One vector is turned by the same rotation once a step. Each row is the vector after some number of steps, and that number follows the row.
The counts run from 0 to 558.
[ 0.27  0.59  0.07  3.23  0.79 -0.21 -0.74 -0.30 -0.49  1.72 -3.00  2.95
 -2.11  1.02  0.05  3.96 -0.02 -1.94 -0.76 -1.61 -3.04  3.50 -2.74  1.34
 -1.18 -0.59  0.06  1.06  2.25 -2.35  1.25 -0.51] => 331
[-1.22 -0.56  2.62  3.72  1.30  1.16  0.39 -1.76  0.15 -2.07 -0.69  0.93
  2.11 -0.46  1.33 -1.60  1.40  2.15 -2.03  1.94  1.04 -0.27 -1.67  0.03
  2.64  1.54 -1.51  2.26  1.06 -2.01  2.15 -3.52] => 19
[ 2.06  0.88 -0.19 -0.52  0.45  2.17 -1.79  2.22  2.01 -0.51  0.54  0.12
  3.28  0.57 -1.28  2.78 -0.35  0.90 -0.35  0.71  2.33  2.35 -0.98  2.24
  2.26 -0.21  0.34  2.08 -4.59 -0.05  0.18 -1.47] => 184
[ 1.39 -3.30  1.48  0.89  0.98 -1.18  1.63 -3.33  2.82 -2.71 -0.17 -1.47
  0.56 -0.40  1.64  0.27 -0.55 -2.34  2.53 -3.03  0.53 -1.90  0.08 -2.75
 -1.01 -0.65 -0.24 -1.49 -1.21  1.45  0.67  0.70] => 376
[-2.43  0.32  1.52  0.38 -0.66 -2.49 -0.78 -1.69 -1.03  1.44 -2.55 -4.70
 -0.31  2.02 -1.49 -1.34  2.23  1.42 -1.55 -2.62 -1.03 -1.71 -1.79  0.16
  0.87 -1.06  0.15 -0.47 -0.42  1.53 -1.31  3.27] => 465
[-1.06  0.82 -1.47  0.91 -0.31  0.20  1.05 -1.52 -0.78 -1.96 -1.04  2.22
  0.02 -1.49  0.07 -2.10  1.05  0.93 -2.42 -1.50 -1.87 -3.73 -0.62  0.74
 -1.32 -2.51 -0.65 -1.05  4.85  3.00 -0.04 -1.90] => 411
[ 0.29  4.47  2.21 -0.12  0.37  1.46 -2.36 -0.20  2.40 -1.42  2.15  2.38
  2.78 -1.06  1.78 -0.41  1.48  1.04  1.57  0.05  2.01 -1.40 -2.08 -0.70
  2.41 -2.37 -0.31 -0.87  1.05 -0.93  1.12 -0.21] => 297
[ 0.59 -1.03 -2.82 -2.29 -3.17  1.51  2.70 -1.40  0.29 -1.65 -0.06 -0.14
  1.36  0.31  1.81  1.71 -0.54  1.41  1.36 -1.52  0.58  0.50  1.25 -1.27
 -2.07 -3.82  2.70  0.23  1.24  1.45 -0.84 -3.13] => 240
[-0.08 -0.91  1.49  2.00  3.15  1.70 -5.60 -0.79  1.93  0.35 -1.95  0.70
  0.40 -1.35 -0.09  0.59  0.38 -0.63 -1.29  1.38 -0.86 -1.30 -0.21 -1.31
 -2.16  1.67  0.02  1.94 -0.22 -3.87 -0.46 -1.01] => 539
[ 1.35  0.80  1.35 -0.78  3.23  0.25  0.29  0.50 -0.72 -2.51 -2.62 -2.65
  4.15  1.05  0.72  0.63 -0.62 -0.88  0.68 -2.27  3.55 -1.11 -3.31 -1.13
  0.52 -1.12 -3.00  1.84  0.91  0.13  0.16  0.12] => 191
[-2.28 -1.19  3.61 -0.43  1.84 -0.35 -2.54 -1.79  1.72  1.37 -2.22  1.13
  1.77  0.13 -0.59  1.04  0.99 -1.34  0.40 -3.52  0.01  1.01 -2.12 -2.09
 -1.95  1.47 -0.82  0.24  1.57 -2.34 -2.36 -3.06] => 9
[-0.82 -1.76  0.14 -2.68  1.34  0.56  1.28 -1.37 -2.09 -2.65  0.85  4.62
 -0.21  0.53 -0.97 -2.46 -0.35 -1.78 -1.00  0.91 -1.87 -4.33 -1.22 -0.60
 -1.27  1.00 -0.64  0.00  2.77 -0.62  2.33 -1.47] => 156
[ 3.17 -1.15 -2.98 -0.04  1.14 -1.42 -0.79  1.80  1.85 -1.57 -0.73  1.93
 -1.06 -1.54  1.26  1.37 -0.48 -1.25 -3.56 -1.47 -1.99  3.22  0.64 -1.04
  1.07 -1.49  0.61 -0.03 -0.78 -0.85  3.26  2.01] => 319
[ 0.51  0.96  3.57 -0.40  0.66  0.22 -3.22 -1.30 -1.99 -1.31  1.36 -1.74
 -1.17 -0.97 -2.48 -0.67 -3.62  2.69  0.97  2.37 -0.58 -2.61  0.07  0.62
  1.81  1.51 -0.56  1.18  0.53 -0.94  0.61  2.50] => 96
[-1.83 -1.99  0.85 -0.89  2.74 -0.52 -3.85 -0.33 -0.76  0.35 -3.09 -2.27
 -1.81  0.11 -2.37 -0.23  0.15  0.73 -0.10 -3.29 -1.65 -2.10  0.15 -1.61
 -1.15  2.66 -0.79 -0.77  2.10 -0.28 -0.77  1.60] => 535
[ 0.16 -2.51  1.56  0.45  0.75 -0.69 -2.80 -2.88  2.60 -2.74  0.39 -1.16
 -0.64 -2.85  0.93  0.35 -2.76  0.07 -0.56  0.21 -0.37 -0.34  2.73  1.26
  1.49  0.16  2.28  3.98 -0.50 -0.18  0.86  2.00] => 100
[-1.61  0.59  1.63 -0.35 -0.31 -1.69 -0.97 -1.21 -1.47  1.69 -1.76 -4.84
  0.81  1.59 -2.02 -1.83  2.05  1.89 -1.61 -1.18 -0.16 -2.55 -2.95 -0.93
  0.37 -0.76 -0.33 -2.38 -0.70  1.25 -2.78  1.60] => 464
[ 1.17 -4.06 -0.03 -1.66 -0.71 -0.51 -3.33  0.54 -0.38  0.14 -1.94 -2.19
 -0.92 -1.70 -3.42  0.15  2.36 -0.05 -0.96 -1.06 -1.60  1.19  1.74 -0.45
 -1.71 -1.90 -3.26 -0.48 -0.59  3.11 -2.16 -0.94] => 530
[ 0.31 -1.16 -1.70  2.31 -1.91  3.03  1.24  5.08 -1.59  2.01 -3.39 -0.50
 -1.99  1.28 -1.55  1.94  1.78  1.00 -1.14  1.59 -1.63  1.26 -1.38  2.92
 -0.09 -0.56 -1.15  0.89 -0.83  0.92  0.48 -0.94] => 71
[ 1.73 -3.40 -2.23 -0.14  1.19 -1.44 -0.32 -0.42 -1.30 -3.23 -3.27 -0.36
  1.67 -0.75 -1.52 -0.21 -0.10  0.40 -3.45 -1.12 -0.74  2.00  1.09  1.37
  0.51  0.05 -2.32  2.31  0.94  3.21  2.37  1.17] => 525
[-0.06 -2.85 -0.70 -0.45 -0.10 -0.27  0.39 -2.84  0.23  0.14  0.76 -1.67
  1.63  0.51  0.86  3.91  0.04 -0.27  1.81 -5.55  0.97  2.04 -0.95  0.57
 -0.49 -1.04 -0.33  0.97  0.03  1.08 -1.66 -3.43] => 447
[-0.58 -0.16 -1.54  0.23 -1.22  1.51 -0.98  0.46 -1.02  2.22  0.43  1.39
  1.99  1.59 -2.96  0.61  3.74  2.97  0.67  1.22 -1.47  1.82  3.11  2.46
 -0.82 -0.51 -0.91  3.66  1.77  1.46 -1.56  1.87] => 82
[ 1.38 -2.47  1.37 -4.34 -1.30  1.54 -1.58  1.69  0.68  0.00  0.92  1.28
 -0.95 -0.32 -0.91  1.84 -2.21 -0.91  1.81  6.00 -0.60 -1.05  0.47 -1.03
 -2.05 -0.92 -0.51 -0.39  1.26 -1.58 -0.99 -0.13] => 427
[ 1.97  1.67  0.36  1.87 -1.61  0.40  0.55 -1.73 -0.75  2.16  1.07 -0.01
  2.36  0.42  3.33  1.62 -0.23 -0.50 -0.83 -0.50  0.64  0.98 -4.37 -0.46
 -0.37 -1.53 -1.28 -1.99 -0.77 -2.34 -1.82 -2.51] => 126
[ 0.41 -4.78 -0.10 -3.09 -0.57 -0.21 -1.35 -1.29  2.39  0.38  3.10 -2.65
  0.13 -1.15  1.23  0.71 -1.58 -0.62 -0.25  1.06  0.57 -2.95  2.34 -0.79
 -1.12 -0.58 -0.08  0.71 -1.78 -0.37 -3.08 -0.71] => 104
[ 0.66 -0.21 -1.44  3.42  2.12 -0.69  0.01 -0.49 -0.49 -1.66 -1.89 -3.25
  2.41  0.96  0.14  1.03  1.64  3.24 -1.12  0.27  1.48  3.36 -0.40 -0.85
  2.44  1.61 -0.73 -0.36  0.06 -0.76  2.38  1.77] => 455
[-1.60 -1.95  0.04  1.21 -2.39  2.65 -0.20  0.61  2.46  2.14  1.65 -0.92
  1.24  1.45  2.65  0.11  4.98  1.74  0.91  2.64 -0.43 -0.55  1.39  1.76
  1.24 -0.36  0.08  3.00 -1.76 -0.39 -0.27  1.00] => 289
[ 1.60  1.00 -1.99  1.39  0.30  2.42 -1.12  3.44  0.46 -0.60 -3.31  2.51
  0.71 -0.88  0.37  2.04 -0.65  0.87 -3.30 -0.90 -0.62  1.34 -0.86 -0.68
 -1.31  1.46 -0.02 -2.02 -0.03 -1.40  0.46 -4.94] => 67
[-1.07 -4.29 -0.99 -0.14  1.01  0.43  2.94  0.75  1.20  0.80  1.57 -2.07
  0.10  1.32 -3.32  2.36 -2.97  0.72  1.34 -1.53  0.49 -1.86 -0.48  1.07
  0.34  1.54  0.75  0.90 -2.31  1.43 -0.58 -1.10] => 441
[ 0.00 -0.71 -1.65  1.56  0.93 -0.03 -0.87 -2.22  2.35 -1.93 -2.43 -3.23
  3.47 -0.50 -0.05 -0.14  2.00  2.46 -2.59 -1.46  2.40  0.19 -0.78 -2.17
 -1.31 -0.97  0.33 -2.32 -0.33  0.95 -1.20 -3.21] => 458
[ 1.26 -1.13  1.10  0.31  1.10  2.38 -0.49  0.04 -0.24 -2.71 -1.43  1.98
 -0.74  0.34 -0.28  0.91 -4.30  1.77  3.89  1.09 -0.72 -0.80  0.06 -1.88
  0.11  3.75  1.97 -0.13  0.58 -1.33  4.08  0.29] => 167
[ 1.20 -2.02  1.95 -0.54  1.27 -1.73 -0.28 -2.09 -1.44 -1.96 -3.97  0.84
 -0.10  2.22 -1.80  1.36 -0.86 -3.59 -0.84 -0.95 -0.69  2.04 -2.42  2.51
 -0.34 -0.74 -0.61  2.87 -0.25  0.68  2.18  2.26] => 260
[-1.81  0.06  1.82  2.36  0.72  1.27 -0.27 -1.93 -0.02 -1.96  0.48  0.08
  2.60 -1.35  1.07 -2.29  1.10  1.79 -2.23  0.19  1.80 -1.71 -2.23 -0.88
  1.44  0.82 -1.38  0.93  0.70 -1.57  0.07 -5.66] => 20
[-0.25  0.13  1.77  0.76 -0.56  1.16  0.52  2.86  3.21  2.86  2.22  2.28
 -0.25 -0.57  0.87 -0.73  0.62  0.12 -0.51  4.84 -1.63 -1.04  0.08 -2.57
 -1.57  0.50 -1.17  0.57  0.17 -4.84 -0.82  1.03] => 220
[-0.87  0.54  2.90  1.40 -2.62  1.71 -0.46 -1.07 -1.92  0.80  2.77 -1.98
 -0.85 -0.77  0.95 -0.87  3.16  3.07  0.12  2.01  0.40  0.14 -1.09  1.33
  3.39 -2.30 -1.95  2.17 -1.68  0.18 -0.32 -2.08] => 24
[-1.02 -1.11  0.64  1.01 -1.38  2.60 -0.50  1.52  1.04  1.85  1.82 -0.53
  1.57  1.59  2.78  0.27  4.24  1.27  1.51  4.60  0.84 -1.25 -0.38  0.95
  2.17  0.23 -1.40  2.48 -0.58 -1.37  0.86  1.44] => 290
[ 0.99 -0.14 -1.14  4.00  1.36 -2.19 -0.35 -1.82 -1.03  0.51  0.42 -3.62
  0.67 -0.03 -0.72 -0.76  1.45  1.44 -3.07 -1.21 -1.91 -0.14  1.48  0.85
  0.39  0.93 -2.74  0.30  0.35  1.48  0.09  4.98] => 200
[ 1.75 -0.47 -1.35 -0.20  0.31  0.01  0.09 -0.82  1.61 -1.76 -1.44 -0.45
  0.27  1.73 -4.13  2.54  0.84  0.57 -2.51  0.21 -0.42  2.10  1.19  2.50
 -2.59 -2.77  3.24 -0.88 -3.35  2.01 -1.14  1.22] => 253
[ 1.18 -0.10 -2.34  0.07 -0.94  1.77  3.67 -0.07 -1.43 -2.54 -0.09  1.48
  0.40  0.79  1.69  1.00 -2.29  1.97  0.77  0.71  0.04  1.05 -1.27 -0.90
  2.41 -1.29  2.57  3.13  0.60 -1.30  4.33 -0.23] => 237
[ 1.40  2.48 -1.63 -1.88  0.26  2.80 -0.14  2.17  2.39 -1.69  0.04  4.46
  2.99  1.20  0.47  2.52 -0.49  0.88  0.82 -0.91  1.52  0.99 -1.48 -0.47
  0.01 -0.17  3.35 -2.67  0.50 -1.02  1.87 -1.79] => 504
[ 1.61 -1.61  1.96 -0.37  0.74  0.07 -4.55  2.29 -2.78  0.70 -2.07 -2.48
 -2.62  0.04 -2.68  0.39  1.07  0.74  0.49  1.39 -1.62  1.51 -0.75 -0.60
  0.23 -0.52 -3.93  0.74 -0.85 -0.15 -0.02  1.72] => 532
[-0.08 -1.41 -0.33  2.74 -1.46  0.82  2.19 -0.40  0.54 -2.04 -0.27  1.21
 -3.49 -0.77  3.07 -0.64 -0.98  0.39  0.09 -0.21 -3.29 -1.40  1.23 -0.83
  1.40  0.95  2.41  1.80 -0.47 -1.52  3.97  1.15] => 490
[ 0.46  3.01  0.74  0.74 -2.17  1.75  1.79  0.71 -0.69  1.45  4.23  2.75
 -2.30 -0.39 -0.19  2.14 -1.15  1.97  0.29  1.30 -1.61  0.90 -1.08  1.38
  2.16 -1.39  1.06  1.52 -0.61 -2.25  1.50 -1.86] => 231
